One vector is turned by the same rotation once a tick. Each row is the vector after some number of ticks, and that number follows the row.
The counts run from 0 to 121.
[ -6.2  -5.1 -10.9 -13.9  -8.6  16.3 -41.1 -52.3   0.4  14.9   2.2 -53.0
 -20.5  30.4 -20.2  -0.1   7.8 -14.8   2.5 -21.1 -32.8 -25.7 -15.0  -3.1
  60.0  19.3 -35.2  -3.5  27.6   1.7 -13.0 -36.3  33.7   9.6  -1.5 -25.5
  11.0  19.4 -16.7   9.5 -36.3  30.5   8.3 -20.7 -27.9  15.1  16.0 -13.5
  -3.9   2.3 -29.9  11.0  20.3 -34.6   3.7  -8.0] -> 33
[ -5.0 -10.3  15.7  32.4 -30.4  -0.2 -14.6 -39.4 -33.2  15.0  -9.0 -27.7
 -12.0  31.8  -6.6 -24.6  13.8 -35.8   7.9 -41.6  -9.1 -30.3 -13.2  24.6
  49.4  -4.5 -29.9  -2.4   6.4  11.7 -12.9  -9.4  23.3  18.1   3.7 -21.6
  18.7  10.7 -44.5 -11.9 -54.3  34.9  12.6 -14.4 -21.4   1.2   0.3 -18.3
   3.2 -16.3 -31.5   6.9   2.2 -29.8   2.8 -31.9] -> 29
[-16.7  48.4   9.8  22.3 -13.3   6.4  33.3  12.9  -3.8  18.7 -23.9   2.6
  16.6  21.6  -9.1  17.4  21.2   4.7   1.7   9.7  21.5 -28.4  43.6 -30.7
  30.8  -3.4 -18.4 -38.8  23.0  14.1  21.6  39.6 -17.0   5.3  -2.8  19.1
 -20.4  26.9  10.4  16.0   0.5   1.7  -6.2  22.5 -12.9 -11.1  22.8  -1.8
  52.7  36.9  15.8 -19.1  36.7  38.8  -4.9  47.3] -> 58
[-18.6  14.7   7.8  17.8  32.9   7.5  32.5 -14.3  -4.9   0.8  -0.1 -54.2
  15.3  -1.2 -16.5   1.9  30.4  54.2 -22.1  -1.3  20.3   5.0  18.6  17.3
  28.2   5.2 -47.6 -26.6  28.8   3.1   9.9 -13.4  47.3   3.3  29.3   9.1
   7.1  30.8 -18.0  18.2  -0.7  10.6  30.7 -32.6 -45.0  -6.3  -8.0 -14.9
  29.3  10.8   2.4 -20.1  37.1 -25.4  18.5  -2.7] -> 121
[-15.2  -7.5  14.2  48.1 -42.3 -14.8   7.3 -29.3 -38.5  10.1 -13.0 -11.3
 -10.8  28.7   1.1 -35.8  11.8 -41.6   0.8 -36.4   1.0 -27.1 -13.7  29.9
  34.5 -21.6 -24.7  -6.4  -5.3  25.1 -14.3 -10.6  10.2  21.4   7.2 -20.3
  22.8  -4.3 -50.5 -13.0 -59.4  27.8   8.7  -8.4 -15.5  -2.4  -4.7 -23.3
   9.1 -23.7 -18.2   3.0  -8.6 -19.0   4.4 -38.1] -> 27
[ -9.4 -17.5   4.5 -56.7 -30.8   6.1   0.8  39.4  -0.2 -13.1   8.2  -9.1
  43.5  11.3  46.2 -33.5 -36.7  -6.7  12.8  -0.7   1.5  34.7 -13.9   7.3
 -24.0  -7.6   9.5  44.1  -5.1 -32.5   0.5   4.8 -22.1   0.0 -46.3 -27.2
 -22.1  12.1  32.7  14.9   8.3  16.6  44.4  -6.5  28.0 -11.5 -33.6   5.2
  25.3  21.9 -11.0   4.9  28.1  -1.9  -9.2  19.6] -> 76
[  2.3  39.7 -26.9   8.0 -27.4  23.4  -1.8 -12.1 -34.6 -39.2  12.9  -9.3
 -18.9 -33.7  -7.6  -1.6   2.7  28.9 -33.6  14.9  14.4 -14.2   5.5  14.6
 -49.6   9.0 -14.8   2.8  28.7  23.2 -25.1   8.9  20.6 -48.1  22.0 -14.5
 -35.7 -24.8 -12.0  18.1   6.8 -26.3  -3.1  20.7  -9.9   5.7 -30.3  39.9
   7.0 -21.2 -17.5 -28.2 -18.0 -21.6  35.3  12.8] -> 46
[  7.4 -54.6  -6.0  20.5 -17.6  -7.3 -34.8  37.4  23.1 -28.7   1.7   7.0
  -0.2  -7.7 -33.1 -12.4  16.9 -18.5  -2.2 -22.1   1.6  14.1  42.6   9.3
  46.4  -3.7  16.2 -18.1   9.3  -1.4  15.2  28.6  -9.3 -22.0 -43.6 -26.5
 -23.3   5.0  34.0 -23.4  13.0  15.9 -10.1  33.6  -2.6  16.1 -15.7  22.9
  16.0  -2.3 -17.0  17.8 -22.6  27.1 -20.7  57.5] -> 67
[-25.0  -4.9  11.9  23.7  16.7   8.3  34.9 -23.3 -28.1  -3.9   9.1 -35.9
  11.8  -7.1   0.9 -16.0  23.7  42.0 -31.5  -5.4  36.4   5.7  15.0  36.3
  -2.4   2.2 -43.7  -1.1  16.0  11.0 -20.6  -7.6  38.4  -2.2  24.6   0.0
   0.7  -5.7 -40.2 -19.2  -1.3  -2.8  45.5 -10.8 -45.1   1.1 -36.5  -1.0
  23.4 -23.8 -18.5 -37.6  11.4 -38.7  36.0 -14.2] -> 117
[-17.2  48.8 -48.2 -16.1 -48.6  30.3 -17.1 -19.3   2.8 -26.7  19.8 -19.7
 -17.6 -39.9  -6.2  14.6  -7.8  15.1 -38.9  25.6 -23.2 -30.3 -19.9 -17.5
 -23.9  21.1  -3.7  12.1  21.2  38.9  -8.0 -18.7  17.3 -35.4   3.5 -29.3
 -21.2 -22.1   8.5  23.4   6.4   3.7  -4.1  10.2  12.0  28.7 -11.4  21.7
  -6.3 -24.5  -6.9 -31.0 -15.7 -18.8  39.8  11.6] -> 42
[ 50.1 -10.7  24.9  -1.5 -18.3  19.6 -34.1 -14.1   9.0   2.8 -20.3  12.6
 -28.0  12.8   7.7  17.2 -17.0 -35.1  17.8   4.7 -28.7 -29.7 -22.6  -9.2
  26.1  27.3  -9.0   7.2 -11.3 -14.8 -46.9  10.5  10.6  63.6  24.4 -30.0
  14.0  34.4 -27.5 -23.0 -31.4  18.3   2.7 -31.9 -10.8 -18.2  15.1  -4.4
  -1.3 -11.7 -25.2  -4.9   2.9 -38.0 -23.5   7.8] -> 99
[-22.8  -9.2 -18.2  -6.9 -23.3  -2.8   8.9 -22.1  37.9   4.2   3.8   5.2
 -17.3 -17.2  21.9  13.7 -20.0  -0.8 -33.1  45.7 -24.2  -3.5 -15.8  -9.0
   3.3  28.3  -0.6   8.0  -7.9  38.1 -50.3 -52.1 -18.1  16.9  -3.9 -39.1
   9.9 -32.0  -3.2 -29.9  -1.3 -16.3  13.3  -2.3  -9.1  41.4  -2.3 -23.4
 -13.1 -29.3   9.8 -55.4 -12.4 -15.7  31.8  23.7] -> 108
[  2.9  34.6 -17.5   7.4 -17.3  20.3   0.8 -14.2 -43.1 -36.1  13.8  -8.1
 -17.9 -31.3  -5.4  -3.7   8.4  31.6 -31.8  12.3  19.2 -13.0  14.5  18.6
 -51.7   9.9 -18.2   0.0  32.8  19.5 -33.1  16.0  18.2 -49.1  29.3 -12.3
 -33.7 -24.5 -16.5  23.9   4.6 -32.3   2.2  17.8 -18.2  -0.2 -30.0  37.1
  11.1 -12.0 -18.7 -24.5 -11.0 -22.2  30.9  14.4] -> 47
[-11.7   7.8  48.1 -20.3  19.6 -32.5   2.5 -15.2  14.2   5.1   1.4  42.0
  14.9 -23.2 -14.5  -8.2   8.2  27.3 -26.1 -20.1  11.9  43.6 -61.1 -14.9
  -2.7 -43.8  33.5  11.4 -39.6 -16.5 -28.6   7.6  -6.7 -13.0  -2.3  -2.2
 -20.4  -8.1  10.5  20.2   0.2 -34.1  30.5 -21.0  40.6  -3.4   7.5 -14.7
  37.0  35.0 -21.2   5.1  -9.4  -5.2 -18.1  -7.8] -> 84
[  3.6 -13.9  -1.9  32.3 -18.0  -3.7 -15.8  19.1  16.0  -6.5 -16.0  16.5
   7.2  -6.2 -38.9   7.5  23.4 -13.3  -1.1 -16.9  11.7 -15.3  37.0 -15.9
  62.6  -9.9  12.0 -21.7   9.9  10.8  25.4  50.1  -9.8  -5.3 -32.6 -10.8
 -27.7  16.1  32.1 -28.2  12.7  15.9 -16.4  41.8   4.0  19.3   3.5  17.8
  32.0  -0.3 -26.7   5.5 -18.7  38.7 -15.4  54.0] -> 64
[ 43.5  -3.6  33.9  15.5 -33.9  17.7 -24.5  -0.5  -1.8  -3.0 -14.1  23.1
 -25.1  12.4   9.7   4.8 -11.0 -40.3  16.2  -8.4 -25.3 -32.4 -21.5  -4.5
  17.9  15.1  -9.1   1.5 -20.1 -15.0 -32.8  24.1  15.1  63.7  22.3 -20.4
  19.9  34.5 -42.3 -22.2 -39.2  34.4  -3.6 -37.0  -3.4 -33.5   4.3  -3.9
   3.9  -9.4 -12.5  -1.7  -0.5 -32.7 -23.6  -6.9] -> 97
[  7.9 -60.9  -5.8  11.7 -19.7  -5.6 -34.8  38.7  26.6 -32.8   7.7   4.1
   0.3  -1.2 -27.2 -20.8  11.2 -19.1  -1.0 -17.8  -2.4  19.3  44.6  19.2
  36.8  -1.2  13.2 -14.9   9.7  -5.4   9.8  20.2  -8.9 -26.0 -45.7 -31.1
 -21.1   8.8  39.3 -21.3   6.6  13.7  -4.7  23.2  -3.8  11.9 -23.9  22.1
  11.9   0.2 -15.3  26.6 -17.2  25.0 -18.1  60.9] -> 68
[ -4.4   6.6   3.3  17.9  -2.4 -69.7  40.4 -12.0  17.3   2.6 -24.3  22.6
  -2.7  -8.5  -1.0 -13.6 -14.1  -8.2 -16.3  18.6   4.4  16.1 -38.7  10.7
   8.9 -36.1  22.3 -19.2 -28.0  36.2 -42.0 -40.0 -25.5   3.1  29.9 -23.4
  24.2  -6.5  -0.9  24.7 -32.2 -52.7  11.1 -11.7   3.0  15.6  14.6 -47.9
   0.8  -5.3   5.9  -0.5 -19.6   3.2  -7.6  -9.6] -> 19
[ 38.0  -6.3   0.1 -21.4 -17.0   0.1  17.2  57.2  14.7 -34.5  -7.1  -9.9
  28.0 -24.5  24.1  -7.0 -34.6   3.1  11.6  15.3  -1.1  18.0 -24.8  12.9
 -20.9   0.0   5.6  23.3 -12.2 -28.3   7.5  13.4  21.2  42.1  16.1 -35.0
  13.1  54.1  20.2  14.2   7.4  27.7  29.1 -38.6  13.2 -24.3 -40.7   0.7
   8.5 -20.4  -1.9   6.3   4.4 -22.0 -16.7  -1.1] -> 8
[-23.5  48.3 -49.3 -17.9 -44.2  30.2 -23.4 -19.8  10.6 -18.2  19.6 -24.4
 -22.2 -35.9  -3.4  18.9  -7.4  13.5 -33.3  26.4 -31.3 -28.0 -26.0 -23.8
 -11.0  22.4  -7.6  11.4  23.8  35.7  -4.1 -25.9  15.4 -31.3   0.5 -31.4
 -20.7 -16.7  12.7  24.9   3.8  12.2  -3.9   4.2   8.1  32.9  -4.0  16.8
  -8.3 -21.4  -2.6 -29.3  -9.0 -19.2  37.8  11.4] -> 41
[-10.8  42.9  13.2  14.6  -3.9   4.7  34.5   8.5 -19.0   5.8 -13.3  -8.4
  10.2  26.2  -2.9   1.8  20.8  17.9   2.2  20.6  25.9 -15.9  48.2  -5.6
  -5.0   3.0 -31.8 -40.0  31.9   3.0  -6.8  19.5 -12.5 -14.4  17.4  23.9
 -19.2  18.3  -9.2  36.4  -5.5 -20.8  -1.5   8.0 -35.4 -25.2  15.5  -2.2
  43.0  52.5  23.5 -18.1  45.9  21.3  -0.6  42.1] -> 55
[ 35.8 -16.3   3.5 -20.1  -0.8  10.5 -35.0 -24.9  32.9  10.0 -13.7   6.3
 -31.8  11.0   5.3  32.1 -23.8 -24.4  10.5  25.6 -35.6 -16.2 -23.0 -17.9
  36.8  38.2  -3.8   7.9  -5.6  -2.5 -63.4 -25.7   2.6  54.3  17.1 -40.5
  13.5  20.8  -8.1 -23.6 -17.4  -4.3   0.2 -24.6 -20.8  10.3  23.4 -16.0
 -12.2  -7.7 -24.0 -15.6   6.1 -32.1 -11.2  26.3] -> 102
[ -9.0   3.6  47.9  -9.7  18.2 -32.2   3.9 -12.8  13.9   0.9   3.0  46.5
   6.5 -25.6 -19.2  -9.8  16.8  26.3 -30.5 -22.6   8.9  42.8 -55.8  -7.3
   0.1 -42.9  30.8  -2.0 -43.1 -15.5 -28.7   7.6  -5.3 -20.1   2.0   0.5
 -16.3 -10.7   5.2  17.6  -8.9 -34.5  22.5 -25.1  43.3  -2.6  10.9 -18.9
  32.1  35.4 -12.0   9.7  -9.7  -6.6 -17.9  -6.7] -> 85
[ -9.6   2.4   9.3  26.1 -12.5 -70.0  40.2 -11.3  10.0   3.2 -21.2  24.6
  -3.1  -5.2  -0.6 -18.9  -7.2 -15.1 -17.3  17.2   0.7  13.0 -38.9  17.0
   8.8 -37.7  19.4 -21.4 -30.5  40.9 -37.0 -37.8 -29.9   5.0  27.3 -22.3
  26.0 -11.3  -8.0  22.5 -41.0 -42.5   8.4 -10.0   6.9  14.9  13.5 -49.5
   3.1  -5.5  10.6  -5.2 -20.2   6.4  -1.9 -12.7] -> 20
[-34.9  -3.5  -6.5  25.2 -15.6   6.4  35.9 -19.7 -18.6  -5.6  10.9  -9.0
   1.9 -20.4  18.6 -13.0   2.5  20.3 -44.3  15.4  15.2  -3.3  -0.5  30.2
 -21.7  10.2 -21.7  14.7  -0.7  38.6 -33.0 -18.1   9.5   2.9   5.7 -16.6
   2.4 -37.6 -29.6 -37.4   0.7  -4.5  33.7   4.3 -16.8  21.8 -41.2  -5.2
   6.4 -45.4  -9.9 -61.5 -11.7 -32.0  48.9  -5.1] -> 113
[  1.4 -71.3  -7.5 -11.8 -29.2  -1.3 -28.7  48.5  28.5 -32.9  14.6  -3.8
   8.6   5.1  -6.4 -33.7  -1.9 -21.2   4.0 -14.2  -7.1  31.4  41.8  29.5
  13.4   4.6  11.6  -3.4   8.9 -14.0   8.3   9.2 -14.5 -24.2 -50.0 -35.2
 -16.9   6.8  34.1 -10.2   7.6  24.2   0.9  11.6  -4.0   3.9 -31.7  18.2
   3.4   7.7  -1.7  25.5  -6.2  12.8 -22.3  56.4] -> 70
[ 14.1 -40.1   8.0   3.3 -20.6   0.8   5.2  66.7  45.7 -44.2  17.0  -1.4
  15.5 -34.9  -1.7 -15.8   2.8  12.5 -18.6   1.5 -13.6  30.3   5.2  22.9
  -0.6  -0.3   3.4  -3.2 -16.5 -18.8  26.0   3.5  26.6  14.7  -3.6 -24.0
  20.4  37.0  14.2  -1.0   7.1  53.9  18.0 -47.8   7.4 -18.7 -41.1  -2.4
   3.2 -12.8  26.4   7.2  -1.6 -16.3 -17.1  11.2] -> 4
[ -7.3  -3.4  49.6  15.6  -5.0 -33.7   3.6   3.4  22.8  -9.2   6.8  55.6
 -12.1 -22.6 -20.1 -16.3  29.0  14.9 -35.4 -22.3  -6.4  29.5 -45.2  -1.2
  -5.2 -42.2  27.7 -22.8 -50.5   0.2 -24.7   4.5  -0.6 -15.9  12.6   6.0
   7.1  -9.1 -19.7  16.7 -27.1  -9.8   4.8 -41.8  35.5 -21.6   9.1 -25.2
  20.0  30.1  24.0  14.5 -11.8  -3.5 -19.0 -14.6] -> 88
[ 42.4  12.9  -0.3 -23.4  20.5 -44.1  19.1   4.2  11.2  -7.0 -33.8   8.3
  21.4 -15.2   7.9   5.6 -43.7   8.6  11.6  24.7  15.3  28.4 -54.3   1.3
   1.5 -19.3  21.3   9.8 -17.9  -7.7 -37.6  -8.5  -5.6  34.7  40.8 -38.5
   4.9  35.9  25.3  32.3  -0.3 -53.8  26.5 -19.5   4.3   1.6   1.5 -25.2
  10.8  -7.6 -33.1   3.5  -4.9 -17.4 -19.2  -0.2] -> 14
[ 52.0   6.9  -2.1 -27.3  -6.2 -11.7  16.1  38.9   8.8 -27.8 -17.2  -7.8
  28.5 -22.8  25.4  -0.6 -45.8  -2.3  21.6  19.3   6.9  15.9 -39.0  10.5
 -15.9   0.3   8.3  26.4 -11.8 -31.5  -9.4  13.7  11.8  47.4  25.8 -40.4
  10.8  54.0  23.7  22.9   5.9   3.7  31.1 -29.9  11.7 -21.7 -30.4  -5.1
  13.4 -17.6 -24.3   1.9   7.3 -24.3 -21.2  -4.5] -> 10
[-22.1   3.7   9.3  46.1 -36.3 -47.9  36.3 -13.2 -12.9   2.8 -17.7  20.3
  -8.0   8.0   2.0 -33.8   3.4 -30.4 -16.6 -10.9  -0.9 -13.8 -27.1  28.2
  13.9 -37.1   1.2 -18.4 -24.3  45.2 -19.8 -24.3 -20.3   6.9  15.8 -14.5
  30.6 -16.0 -30.1   5.5 -54.1  -9.0   5.0  -7.4   4.0   5.7   2.6 -42.2
   2.8 -20.6  12.9  -4.8 -18.5  -1.4   1.9 -28.7] -> 23
[-15.7  -9.6 -18.0 -11.3 -16.9  -1.5   1.0 -24.0  45.7   3.8   2.2   6.1
 -21.6 -13.8  17.4  21.9 -23.8  -4.8 -25.8  48.6 -30.9  -5.2 -20.5 -12.5
   6.6  31.9  -0.3   7.3 -10.0  35.9 -54.9 -54.0 -17.7  17.6  -0.8 -39.2
  12.8 -23.2  -4.1 -26.9  -4.6 -17.5  10.5  -6.5 -10.1  38.0   5.6 -25.1
 -18.6 -28.5   4.7 -46.6  -5.9 -16.1  25.3  30.4] -> 107
[-11.9  -4.9  52.0   9.8   3.5 -34.4   5.9  -1.1  25.2  -4.5   9.0  52.8
 -10.5 -23.7 -23.1 -14.3  27.7  18.1 -35.8 -22.9  -3.8  33.0 -47.2  -4.2
  -4.9 -44.5  27.9 -18.5 -46.2  -4.7 -23.3   3.0  -4.2 -19.4  11.0   2.8
   1.3 -11.0 -13.0  18.3 -23.7 -17.8   9.8 -37.4  33.8 -14.7  13.9 -25.5
  23.4  34.0  19.0  13.9 -11.4  -3.1 -19.2  -9.2] -> 87
